In the rows, 128 means zero.
One turn moves every row onto another: examples first, then more rows asked:
Q115: [165 153 166 101 128 119 154 113 155 111 140 170 124 147 166 121 119 131
 116 155 106 154 138  78 114]
Q368: [160 148 138 114 135 143 154 147 112 112 122 141  98 146 139 101 156 135
 147 140  87 131 129 119 140]
Q167: [177 122 134 103 147  85 132 134 129 113 150 130 128 140 122 113 120 149
  96 137 106 177 141 113 124]
Q117: [139 153  98 139 141  90 130 138 113 142 120 145 117 121 156 146 120 151
 110 126 107 141 130 145 113]
Q407: [141 155 139 117 132 157 133 137 116  90 128 153 115 132 172 103 149 155
 141 126  82 135 142  97 151]
Q565: [141 150 131 133 125 101  86 140 135 107 158 143 129 137 132 102 121 164
 101 119 129 168 142 106 150]
Q591: [150 154  99 131 154  93 121 149 114 122 110 155 124 125 162 149 115 150
 110 130 108 157 121 142 118]
Q556: [160 129 130 106 140  80 137 123 126 119 167 127 119 135 114 118 124 144
 100 127 102 164 141 109 121]
Q895: [138 146 152 131 131 161 127 129 113 109 125 147 108 139 169 109 153 154
 135 128  84 137 145  99 150]
Q170: [132 136 154 121 141 119 137 104 136 140 110 150 120  88 161 115 104 115
 130 123 120 163 136 128 116]
Q911: [149 177 153 129 119 144 130 135 154 102 144 142 102 148 159 122 116 155
 120 152 143 149 113 143 127]
Q358: [141 150 131 128 121 106  97 133 147 108 154 119 138 130 136 107 122 174
 101 118 127 162 151 117 151]
Q653: [157 157 104 156 117 130 144 117 143 117 121 177 132 117 133 137 143 119
 124 133 145 147 149 127 127]
Q534: [138 144 140 109 144 114 139 115 134 119 114 167 126  84 164 104  98 112
 136 124 122 166 129 122 117]
Q48: [156 148 144 109 143 145 146 141 115 100 120 134  96 147 140 121 155 132
 147 133  84 139 119 116 145]
Q495: [148 147 126 103 143 100 123 100 147 142 111 148 139 122 167 122 150 127
  95 119 123 155 141 118 174]
Q380: [160 155 112 148 128 135 135 115 149 100 113 167 134 119 137 158 140 120
 123 131 143 162 141 128 134]
Q218: [141 182 147 133 113 137 130 135 146 106 156 155  93 148 153 116 117 148
 123 148 142 141 111 135 122]
Q259: [156 154 168 104 121 121 161 103 159 122 145 152 122 142 164 127 122 134
 116 150 102 143 145  83 113]
Q825: [146 152 115 103 140  91 122 107 138 140 122 172 134 121 162 105 148 120
 100 118 124 150 137 108 170]

Q825 goes to Q117
Q556 goes to Q358
Q407 goes to Q368
Now find these:
Q218 goes to Q259
Q534 goes to Q653

One turn moves every row onto another: examples first, then more rows asked:
Q602: [116 124 128 118 118 161 131  71 151 124 159 148 100  69 120 136 135 134
  90 151 111 150 122 132 160 128 127 121 127 126 151 124]
Q211: [106 120 146 162 128 180 156 117  98  98 110 136 119 138 129 147 104 156
 101 138 104 148 150 109 131 135 137 144 108 127 110 129]
Q525: [121 127 135 144 129 138 135 114 106  94 108 126 134 136 132 127 113 151
 144 128  92  97 158 115 141 128 126 165  93 139 116 153]
Q973: [125 118 134 116 131 122 106  96 114 105 119 150 150 107 133 121 134 141
 126 142  97  94 154 136 136 126 137 144  96 102 139 171]
Q281: [ 93 118 138 162 127 132 143 118 176 104 102 179  89 112 134 125 139 150
 143 148  90 135 148 130 158 104 127 127 130 114 134 134]
Q426: [110 114 146 117 123 166 136  84 132 135 155 150 100  85 133 129 113 130
  85 152 124 159 114 125 148 132 140 117 142 118 139 125]
Q788: [109 123 138 147 116 147 143 105 109 120 101 136 152 129 111 125 136 146
 150 118  79  94 158 117 120 131 126 138 104 135 122 150]
Q657: [114 136 127 149 117 177 160  91 147 115 147 125  85  95 116 142 118 145
 109 135 107 153 127 110 163 131 116 140 121 158 128 105]
Q432: [123 131 133 150 137 138 142 115 103 106 105 131 137 135 130 126 108 153
 144 129  98 102 165 130 132 123 130 155  99 139 112 161]
Q371: [101 134 153 155 127 170 160 101 137 124 127 121  93 101 124 131 104 151
 110 143 112 164 122 111 153 137 112 142 147 157 120 122]
Q587: [107 124 143 159 117 110 133 116 172 119 113 170  91 115 148 137 135 148
 139 161 101 124 149 126 159 104 139 143 152 113 125 132]
Q573: [116 138 128 151 119 179 165  92 140 125 141 131  88  97 121 139 107 141
 106 136 111 162 135 120 157 123 117 133 129 162 123 112]
Q475: [117 119 145 110 124 121 123  79 140 162 154 136 126  80 116 120 142 132
 124 147 113 103 123 137 140 131 139 121 137 127 152 137]
Q733: [126 121 127 124 121 168 141  77 145 129 160 148 100  70 121 131 128 128
  90 144 117 148 123 137 153 128 123 108 139 125 150 125]
Q400: [101 122 150 125 124 163 137  84 141 158 158 130  97  80 120 138 126 134
  93 157 126 138 134 124 147 116 134 123 126 128 153 113]
Q860: [127 129 127 107 137 123 112  80 142 131 143 149 127  72 116 113 131 131
 121 143 110 124 134 151 142 129 123 112 131 118 153 164]
Q398: [124 128 131 170 121 179 169 112 105 103 124 129 112 136 138 143 104 153
 111 134 105 128 156 116 144 125 129 149 106 145 107 122]
Q831: [126 124 143 150 116 117 140 111 152 109 138 167  90 138 147 142 136 118
 136 130 104 125 134 113 139 113 150 135 135  85 129 114]
Q611: [111 119 153 151 127 133 138 120 159  93 135 159  76 135 131 140 133 134
 132 143 110 126 131 120 144  96 138 124 125  78 133 126]
Q712: [124 104 132 112 130 129 114 105 103 113 121 163 150 114 126 119 117 137
 123 144  96 112 141 133 121 143 153 120 112  96 135 164]
Q862: [133 115 133 123 137 125 117 101 107 108 124 150 150 109 131 117 128 141
 128 138 105  90 153 147 127 129 134 129 108 102 139 170]
Q354: [ 94 124 145 163 118 186 158 112 108 116 106 130 124 129 114 145 121 150
 118 128  92 128 165 105 129 113 125 139  91 135 124 127]
Q677: [118 117 135 105 133 121 118  88 139 139 138 147 126  78 119 100 120 134
 129 149 103 128 112 136 145 147 127 116 151 123 143 159]
Q693: [113 124 131 162 117 181 162 110 112 100 120 130 111 130 133 145 109 152
 110 137  99 133 154 106 152 127 132 162  93 146 113 116]
Q728: [113 125 141 149 136 132 139 121 107 101  94 130 144 130 115 118 110 159
 147 134  84 115 148 122 124 146 123 145 119 135 112 163]
Q833: [112 116 138 154 126 136 147 114 157  95 130 176  91 135 132 129 143 123
 141 120  91 135 129 116 138 111 137 119 117  83 133 115]
Q853: [126 126 132 103 130 121 106  75 145 120 142 144 125  76 113 118 142 133
 121 140 107 116 124 143 148 132 120 125 126 115 155 157]
Q462: [ 92 129 155 162 121 184 160 105 135 133 132 111  96 100 108 140 121 150
 109 141 115 137 141 107 146 116 106 135 123 149 138 110]
Q638: [119 116 135 111 119 124 122  86 113 141 127 153 156 109 122 125 142 130
 132 136  91  96 150 134 121 129 155 126 107 114 137 152]
Q588: [105 122 128 163 117 118 145 108 169 120 108 188 104 117 151 125 142 135
 148 138  85 133 148 123 152 119 137 140 140 119 125 121]

Q853 goes to Q973
Q860 goes to Q862
Now find these:
Q211 goes to Q371
Q638 goes to Q788
Q611 goes to Q587

